Each row is where one point has got to under a steady rotation. How many steps took it there?
The counts run from 0 to 221.
[-3.00 -0.30 -1.65  1.18  2.24  1.16  2.60 -0.01 -0.71  1.44  0.10 -3.02
  2.14  0.13 -0.48 -0.63 -2.87  1.65  0.48  0.26 -0.02  1.30 -0.66 -2.78
 -1.00  0.89 -0.09 -1.74  0.71  0.41  1.01 -2.40 -1.02] : 22
[ 0.87 -0.78 -2.16 -0.08  0.78 -1.02  0.54 -1.82 -0.95 -0.83 -0.53  1.53
  0.12  0.53 -1.06 -3.18  0.45 -0.53 -0.14 -0.27 -1.94 -1.02 -1.62  0.32
  0.90 -2.45 -0.38  1.24 -0.04  1.48 -2.92  4.58  1.97] : 187
[ 0.80 -2.76 -2.87  0.83 -0.54 -0.31  2.26 -1.16 -1.71  0.83 -0.04 -1.91
  1.37 -0.86 -1.54 -1.14 -0.85 -0.51  1.75 -1.93 -2.10  1.11 -4.24  1.16
  2.24 -2.44 -2.44  0.01 -2.24  2.08  0.65 -0.04 -0.67] : 149
[-1.09  1.15 -1.71  1.82  0.46  1.78  0.60 -1.45 -0.72  0.00 -2.02 -1.43
  1.39 -2.94 -1.60 -0.75  0.04  0.28  1.22  0.00 -1.08  0.96 -2.15 -1.16
  3.31  0.26  1.97 -2.17 -1.58  2.96 -0.85 -0.17  2.65] : 57
[-2.46  2.02 -0.80  0.96  2.66  0.96  0.36 -1.91  0.54  1.22 -1.87  0.74
  2.46 -1.37 -0.87 -0.35 -1.93  2.82 -0.76  0.36 -1.49 -0.78 -0.80 -3.65
 -0.77  1.29  0.58  1.09  2.87 -0.41 -2.49  2.22 -1.35] : 179
[-2.83 -0.62  1.60  0.11  1.13 -0.27  2.29 -1.33  0.01 -0.04 -3.33 -0.02
  1.24  0.41  0.24 -0.70 -0.61 -0.44  1.44 -0.31  2.51  1.56 -0.65 -1.42
  1.81  1.31  3.77 -0.17  2.31  2.10 -1.44  1.81  2.88] : 127
[-2.65  1.56 -0.45 -1.81  0.48 -1.39  3.54  0.48  0.51 -1.63  0.69  0.07
 -0.46  0.53  1.15 -2.09 -0.56 -3.52  0.32  0.89  1.71 -0.88 -3.12 -0.56
 -2.15 -1.31  0.74 -1.10  1.80 -0.85 -1.59  2.56 -0.43] : 135
[-3.32  3.22 -0.68 -0.89  0.49  1.06  2.91 -0.07 -1.47 -0.57 -1.48 -2.33
  1.94 -2.19 -0.34 -1.66  0.08  0.79  1.32  1.32 -1.56  1.06 -3.18 -1.79
 -0.16  0.34  0.59  2.10 -1.74  0.08  1.40 -0.32  0.35] : 142
[-0.62 -0.19  2.21 -0.16  0.34  1.73  2.77 -0.53 -2.18 -1.29 -2.76  0.07
  1.79 -1.42  1.92 -0.73 -1.48  0.75 -0.41 -0.60 -1.07  2.24 -3.59  0.26
  0.70  0.65  4.05 -1.85  1.70  1.10  0.24  1.70  0.48] : 144
[-0.05 -2.58 -0.52  0.28 -0.76 -1.19  2.35 -1.62 -2.87 -3.02 -2.27  1.21
 -0.86 -0.39  1.68 -0.30 -0.33  0.90  0.27  1.58  1.47 -0.44 -0.39  3.63
 -1.18 -1.69 -0.55 -0.61  0.93 -1.36  2.17  1.95 -2.84] : 155
[-3.32  0.47 -1.28  2.00  0.65  0.93  1.90 -0.69 -1.58  0.99 -0.79  1.50
  1.45 -0.46 -2.86 -1.09 -1.16 -1.39  3.03 -0.96 -0.07  0.47 -2.74  0.85
  3.07  0.24  2.47  0.39 -0.37  2.73  1.94 -0.24 -0.39] : 74
[ 0.38 -0.58  1.32 -0.49  2.77 -1.16  3.14 -2.21  0.07  0.80  0.24 -1.00
  1.58 -1.31  0.50 -1.91 -2.37 -0.33  1.91  0.75  0.03  1.45 -2.32 -3.93
  0.37  1.41 -0.39  0.20  1.83  0.54 -2.36  1.31  0.07] : 77
[-2.42 -0.49 -1.91  1.36  0.91 -3.19  0.54 -0.63 -2.55 -0.42 -1.47  1.24
 -0.36 -0.65  2.94 -1.89  0.50 -0.16  2.01  0.54 -0.19 -0.01  0.40  2.86
  0.56 -0.76  1.97  2.71 -2.63  1.07  1.16  1.73 -2.19] : 139
[-4.16  1.95 -3.62  2.09  2.56 -1.00 -0.32 -0.34 -1.43 -0.42 -2.36  0.29
 -0.32 -1.74 -1.49 -0.58 -0.78  1.46  1.23  3.40  1.06 -0.15 -0.47  1.62
  0.90  0.63  0.95  0.78 -1.62  0.54 -1.38 -0.89 -0.92] : 123
[-0.63  0.55  0.31  2.52  2.11 -0.83  0.63 -3.08 -0.88 -0.48 -1.67  0.48
  3.21 -3.01  2.54  0.40  1.53  2.31  0.22  1.97 -1.61  2.36 -1.10 -0.61
  0.17  2.04  0.89 -0.16  0.04  0.38  0.76  2.31  0.04] : 2
[-0.48 -1.23 -0.21 -0.15 -3.12 -1.48  1.36 -2.04  1.05  0.19 -3.04 -0.61
  0.01 -0.17  0.81 -0.55 -2.45 -1.25  0.07 -2.41 -0.17 -1.27 -2.52 -0.77
 -0.01 -2.51  1.35 -0.78  3.61 -0.30 -2.84  2.90 -1.48] : 43
[-4.08  3.07 -1.80  1.42  0.81  1.84  1.61 -0.45  0.37  0.76 -1.72 -1.66
  0.57  0.15 -0.73 -1.87 -1.07  0.67 -1.66  2.29  0.18  0.09 -1.10 -1.76
  0.86  3.13  2.52 -1.74  2.04 -0.27  1.13 -0.01  0.23] : 125
[-1.53 -1.83 -2.20  0.81  0.83  0.99  4.70 -0.23 -2.74 -2.35 -0.16 -0.36
 -0.91  0.80 -0.38 -2.31  1.34 -0.19  0.19  1.48  2.41  0.34  0.90  1.21
 -1.07 -0.33  0.29 -3.38 -1.41  0.97  3.02  0.85  0.71] : 14
[-1.45 -0.95 -2.89  1.83  0.51 -3.04  0.88 -1.59  0.99  1.65  0.45 -1.15
  0.49  0.21 -0.69 -2.79 -0.77 -0.91  1.76  1.14 -2.40 -0.55 -2.43 -1.19
  2.88  0.93 -2.15  1.70  0.07  1.25 -1.47 -0.22  0.25] : 131
[-1.04 -0.97  0.13 -1.00 -1.25  0.24  1.21 -0.11  0.34 -0.74 -3.19 -1.01
  1.00 -0.30 -0.09  0.95 -2.29 -0.08 -0.50 -1.89  0.45  0.08 -3.47 -0.58
 -0.83 -2.30  1.76 -2.59  2.53  0.50 -4.06  1.80  0.88] : 42
[-1.93  1.01 -5.81  0.91  1.24 -0.92  1.89 -2.27 -0.54 -1.76  2.08 -0.92
 -0.55 -0.20 -1.14 -1.89 -0.45 -2.75  2.05 -0.73  1.69 -1.39 -0.13 -0.47
 -0.09 -0.98 -1.19 -0.08 -2.66  0.30  0.10  0.40  0.47] : 65
[-4.09  0.36 -2.20  2.13 -1.46 -0.88  1.68 -0.77 -0.61  0.53 -2.86 -1.57
 -1.04  1.65 -0.05 -1.65  0.36  0.79  0.38  2.47  0.59 -2.24  1.58  0.53
 -0.84  0.51 -0.63  0.33  1.38 -2.38  2.52  1.13 -1.95] : 174
[-2.43 -1.57 -2.33  1.61  1.74 -1.70  0.05 -1.77  1.04  1.04 -0.88  1.43
  2.38  0.73  0.36  0.87 -2.42 -0.14  0.30 -2.67 -0.52  0.45 -1.46  1.35
  1.51  0.22  0.82  1.24  3.75  1.64 -2.36  1.26 -0.99] : 129
[-1.55  0.42 -2.68  2.36  0.52  1.21  1.96 -2.38  0.53  1.42  0.78 -2.97
  2.64 -0.30 -1.15  0.76 -2.44  0.59 -0.09  1.28 -0.98  1.27 -3.77 -2.02
  0.99  0.55 -1.34 -1.69  0.91  0.13  0.94 -1.48 -1.80] : 217
[-2.81 -0.12 -1.67  1.50  0.89  1.59  1.06  0.21 -1.84 -0.01 -2.93 -1.06
 -0.48  1.14 -2.09 -0.54  0.70  0.99  1.22 -0.67  1.19 -1.50  2.44 -0.71
  2.23  0.46  2.37  0.71 -2.73  1.93  0.93  2.96  1.69] : 176
[ 1.25  0.61 -2.85 -0.41  0.65  0.68  1.09 -2.27 -2.17 -1.59 -0.89  2.12
  0.08 -0.70  1.13  0.42 -0.42 -1.25 -0.36 -1.88  0.22 -2.11  2.27  0.09
 -1.27 -2.57  1.02  0.00 -1.82 -1.10 -0.49  4.78 -1.88] : 102
[ 0.31 -1.79 -1.11 -1.64 -0.64  0.29  2.86 -1.69 -0.26 -1.88 -0.58 -0.44
  1.95  0.04  0.81 -0.54 -0.38 -2.75  1.88 -2.49  1.89  0.60 -1.75  1.46
  0.99 -2.66 -0.82 -0.48 -0.34  1.24 -1.53  2.02  3.18] : 203
[-0.87 -2.50  0.72  2.53 -0.41 -2.67  0.95 -1.04  0.04  1.82 -3.38 -0.55
  0.48 -0.40 -1.07 -1.11 -0.37  1.80  0.51  3.08 -1.20  0.98 -2.10 -1.25
  1.54  1.19  0.23 -1.61  2.76  1.41 -2.06  0.66  0.66] : 181
[-2.17  0.43 -0.61 -2.12  0.11 -1.05  2.77 -1.67  0.49 -1.66 -0.84  0.34
  0.29  2.03  2.40 -2.95 -0.32 -2.14 -0.71  0.28  0.61 -0.76 -2.01 -0.01
 -1.87 -0.53 -0.54  0.86  2.51 -1.40  0.63  3.84 -0.55] : 136
[-3.76 -0.45 -1.68  0.56 -0.33  1.83  2.09  1.36 -1.53  0.38 -2.10 -1.70
  2.17  0.43 -0.22  1.70 -1.96 -0.02  0.35 -3.88 -0.46  0.16 -1.22 -0.31
 -0.40 -1.66  2.90 -0.28 -0.67  1.16  0.57  0.31 -2.03] : 91
[ 0.01 -3.59 -3.58  2.95 -0.55 -2.88  0.78 -3.29 -0.26 -0.69 -0.14  1.17
 -0.74  0.81  0.29 -1.90 -0.26 -2.15  0.79  0.44  1.31 -0.10 -0.57  2.88
  2.15 -0.67 -1.03 -1.98  0.51  1.66  0.46  0.90 -0.09] : 63
[ 1.64  0.31 -1.54 -1.35  0.95  1.04  3.80 -2.07 -1.03 -1.29  1.92 -1.21
  0.92 -0.38  1.95 -2.27 -1.18 -1.76 -0.08 -0.06 -0.43 -0.25 -1.59 -2.75
 -2.62 -1.77 -0.57 -2.58  0.17 -1.68 -0.66  2.77 -0.72] : 152
[ 0.86 -2.31 -1.30  0.46 -2.38 -2.23  1.61 -2.79  1.63  1.28 -2.56 -0.59
  0.65  1.09  2.55 -1.90 -1.73 -0.67 -0.06 -1.63 -1.74 -1.97 -0.26 -0.54
  0.71 -1.10 -0.81 -0.38  3.05 -0.36 -1.00  3.51 -0.52] : 44
[ 0.49 -0.62  0.17  1.11  0.41  0.90  2.16 -3.93 -1.17 -0.34 -2.63  1.07
  2.36 -1.01  1.48  0.39 -1.74  0.72  1.47 -0.84  0.11  0.94  1.16  0.13
  2.89  1.95  1.70  2.28  1.06  0.38  2.82  2.70 -0.30] : 213
[-1.91  1.32 -0.28 -0.41  0.75 -1.54  0.87 -2.52  0.31  0.12 -2.96  0.73
  3.44 -3.04  2.14 -1.31 -1.24  0.03  2.22 -2.18 -1.75  1.31  0.85 -1.87
  1.00  1.21  1.44  3.14 -0.90  0.39 -1.00  2.17  1.01] : 196
[ 0.70 -1.50 -1.78 -0.96 -0.96  0.78  4.31 -1.71  0.76 -0.14 -0.68 -1.78
  2.45  1.26  1.64 -1.73 -0.16 -2.70  0.51 -2.01  1.11  0.59 -1.46 -0.35
  0.96 -0.70 -0.40 -2.53  0.24  1.72  0.37  1.23  4.12] : 202
[ 0.04 -2.09 -1.94  2.17 -1.14 -3.00  1.87 -0.15  0.22  1.00 -0.47 -1.78
  1.04 -0.70  1.39 -0.45 -1.97 -0.48  0.33  0.93 -0.83 -0.25 -1.92 -0.88
 -2.88 -3.04 -0.96 -3.11  0.69 -1.36 -1.66 -0.69 -2.66] : 97
[-0.55 -1.71 -0.85  0.48 -0.98  0.67  2.45 -2.40  0.19 -1.19  0.15 -1.93
  1.09  0.02 -0.96 -1.14  0.18 -1.92  1.89 -3.91 -0.24 -0.11 -1.62 -2.25
  2.26  0.96 -0.81 -1.18  0.97  2.25  1.52  1.90  2.53] : 7
[-1.18 -0.54 -0.02  0.79 -1.47  2.40  1.63 -3.15  0.27  0.77 -3.48  0.36
  4.47 -1.10 -1.62  1.60 -0.72  0.28  0.89 -2.94  0.44 -0.31  0.71 -2.30
  1.08 -0.50 -0.38  0.08  1.48  0.15 -0.41  2.02  2.42] : 110
